In the data rows, zero lies at 4.5, halfway between 4 and 5.
Here are some points, each followed by its number:
3,6,2,4,3,5,4,5,5,5,4,5,5,9,4,6,4,5,6,5,9,5,4,5 0
3,2,3,5,0,0,5,0,1,2,6,2,2,8,3,5,1,6,5,5,6,1,0,7 1
2,4,5,6,1,7,4,3,2,6,6,1,7,5,7,6,5,0,4,3,0,6,5,4 2
6,7,3,3,5,6,4,6,5,3,3,6,9,4,4,4,6,5,7,6,3,4,6,3 3
8,6,4,3,6,6,3,5,6,5,4,6,4,2,5,5,6,4,6,6,4,3,8,3 4
5,5,5,5,8,5,3,4,2,2,5,5,5,2,6,6,6,1,6,5,5,6,3,7 5
4,5,7,5,5,6,6,5,4,5,3,6,4,5,6,4,7,7,4,5,5,4,6,3 6
2,5,3,6,5,5,3,6,4,1,4,3,6,7,4,9,1,5,8,4,7,5,2,9 7
5,8,2,4,2,6,2,6,5,3,3,4,6,8,3,4,8,7,8,6,6,5,4,4 8
8,8,3,3,6,5,4,5,5,4,4,4,2,2,4,3,5,6,7,6,7,4,7,3 9
2,2,5,5,5,4,5,3,5,6,6,3,4,1,6,5,3,4,5,3,4,6,3,6 10
5,4,3,4,4,6,2,3,4,6,6,3,5,2,6,4,1,1,4,4,2,7,4,4 11
6,5,5,5,4,5,4,5,6,4,5,6,5,4,5,6,5,7,3,4,6,4,4,4 12
6,5,3,3,4,5,3,4,4,5,3,3,2,9,5,4,9,6,7,5,5,3,6,7 13
4,6,6,7,7,2,4,6,3,3,3,5,7,6,5,5,5,8,5,4,5,3,5,4 14
1,3,7,8,6,4,3,5,1,6,5,2,8,4,8,8,5,0,5,0,2,7,3,4 15
6,7,3,4,0,6,4,5,7,5,5,5,2,5,3,3,4,7,5,6,6,5,4,3 16
7,3,5,3,2,2,8,3,3,6,5,5,6,5,4,2,6,5,2,6,3,1,5,4 17
4,4,6,3,3,4,5,4,6,5,4,5,5,3,4,3,5,5,4,5,5,4,7,3 18
4,3,6,5,7,6,5,3,4,5,6,4,6,4,7,5,1,3,4,4,2,6,4,5 19
7,7,4,4,5,6,2,5,3,3,4,4,6,7,3,3,8,7,7,6,5,4,6,4 20
5,4,5,2,3,5,7,2,6,6,4,6,3,4,4,3,9,5,3,6,5,4,6,4 21
4,2,1,2,3,0,7,2,4,2,4,2,2,8,0,6,7,8,5,7,8,1,3,6 22
6,7,3,5,4,6,2,5,3,4,4,4,5,4,4,6,7,5,6,5,3,6,4,5 23
5,4,1,3,1,0,4,2,5,4,5,3,0,9,0,5,4,5,4,8,8,4,1,6 24
6,5,5,3,5,6,4,7,7,6,3,5,5,5,4,4,6,5,3,6,5,4,7,1 25
New points follow, each followed by the numbers of its three nearest points above, nearest first.
5,4,5,3,6,5,5,3,7,5,4,6,4,4,3,4,7,4,3,6,3,5,4,5 21 18 12
4,4,1,3,0,2,6,1,4,6,7,4,3,6,3,1,6,5,4,6,7,3,1,6 24 17 1
5,3,7,5,3,4,8,3,3,4,5,5,7,8,5,4,0,4,2,3,4,5,7,4 19 18 17
3,4,5,6,6,6,4,6,4,5,5,6,4,0,6,7,4,5,6,3,5,7,3,6 10 5 12
5,5,5,3,8,5,6,7,2,3,0,8,7,3,4,4,9,2,4,5,2,3,8,3 3 4 6
4,5,6,6,7,4,5,4,5,3,4,5,3,5,5,2,9,2,5,4,7,3,6,4 6 18 21
6,6,4,4,0,6,1,6,3,4,5,2,8,3,5,6,2,1,7,4,4,9,4,7 11 23 2
7,6,4,4,7,6,4,7,1,3,2,3,9,4,5,7,3,4,5,3,4,5,9,2 3 14 23
5,4,5,4,8,5,5,3,6,4,6,5,3,5,6,5,4,5,4,5,7,5,4,6 12 19 10
5,5,6,4,8,5,3,6,6,4,2,6,1,6,2,3,9,2,4,6,5,4,7,3 25 4 6
6,6,4,4,8,6,5,6,6,5,4,5,5,5,3,3,2,2,5,6,5,6,7,2 25 4 18
6,5,4,3,7,3,3,6,7,4,4,5,2,3,3,7,6,9,6,5,6,6,4,6 12 9 23
4,6,5,6,6,6,3,9,7,6,5,5,0,5,6,7,7,5,5,3,6,7,4,4 12 6 23
5,6,5,6,5,5,3,4,2,4,5,4,4,0,6,8,5,3,5,4,3,7,3,6 5 23 10
